Turns, then the turns between two rows, first turn first; the first pair answered
Z_468:
-16,1,17,3,-13,-24,-14,10 |-> -3,-14,17,19,5,-14,-22,11
-11,28,6,-22,-33,21,13,0 |-> 10,6,8,12,-25,43,-12,17
7,-6,-1,10,17,-2,-12,-6 |-> -5,4,3,-7,17,-10,2,-13
-19,9,-3,-11,2,-8,-5,-12 |-> -13,8,1,4,-16,-3,-21,-2
Z_602:
8,-7,6,11,-14,7,-18,11 |-> 2,-11,7,13,-12,2,-18,11
-13,-4,1,0,20,-21,-3,-16 |-> -19,8,7,-1,16,-15,3,-14
6,-13,-9,3,-4,-19,-16,-4 |-> -9,-1,-4,-1,-7,-26,-16,-4
Z_220:
1,2,4,18,-13,10,-27,11 |-> -9,6,2,8,-28,-6,-26,8
-15,14,25,0,19,-7,-10,-4 |-> -20,13,22,-3,20,-11,-7,-8
-3,-5,6,-1,5,-3,-2,1 |-> -3,-3,6,3,5,-2,-1,3
15,1,-9,-4,-16,-7,9,-16 |-> 20,-4,-7,-1,-4,-1,10,-12

(2 to 3 turns a pair)
8,-10,9,26,6,6,-35,7 |-> -20,25,5,-24,3,3,22,-10
Z_468 then Z_468 then Z_602
-26,12,6,-13,21,-29,-1,-13 |-> -2,-6,7,26,5,-13,-35,10
Z_468 then Z_468
15,-7,5,15,-13,15,-13,27 |-> 4,5,-2,-26,10,5,29,6
Z_468 then Z_468 then Z_602
-5,33,4,-2,-34,11,16,7 |-> 25,-4,1,32,-13,19,-18,17
Z_468 then Z_602
12,-14,-1,8,-13,-20,-34,1 |-> -14,-6,15,4,9,-24,-33,-10
Z_602 then Z_468 then Z_602
-11,24,-8,2,-52,-14,-6,5 |-> 36,-12,-10,32,-7,23,-18,16
Z_602 then Z_468
20,-9,4,1,33,33,16,14 |-> 2,19,-4,-23,-30,13,32,17
Z_468 then Z_602 then Z_468
-23,10,9,-21,-10,-18,12,-2 |-> 19,-4,-5,-12,-11,15,24,12
Z_602 then Z_602 then Z_602
25,-20,-6,20,-16,-12,-25,3 |-> 19,-17,-9,-15,30,-10,16,-19
Z_468 then Z_468 then Z_220
5,-12,7,25,13,-2,-29,13 |-> -26,14,8,-15,6,-28,7,-9
Z_468 then Z_468
10,-4,4,23,5,14,-20,11 |-> -10,10,-5,-8,-18,-24,-5,-8
Z_220 then Z_220 then Z_220
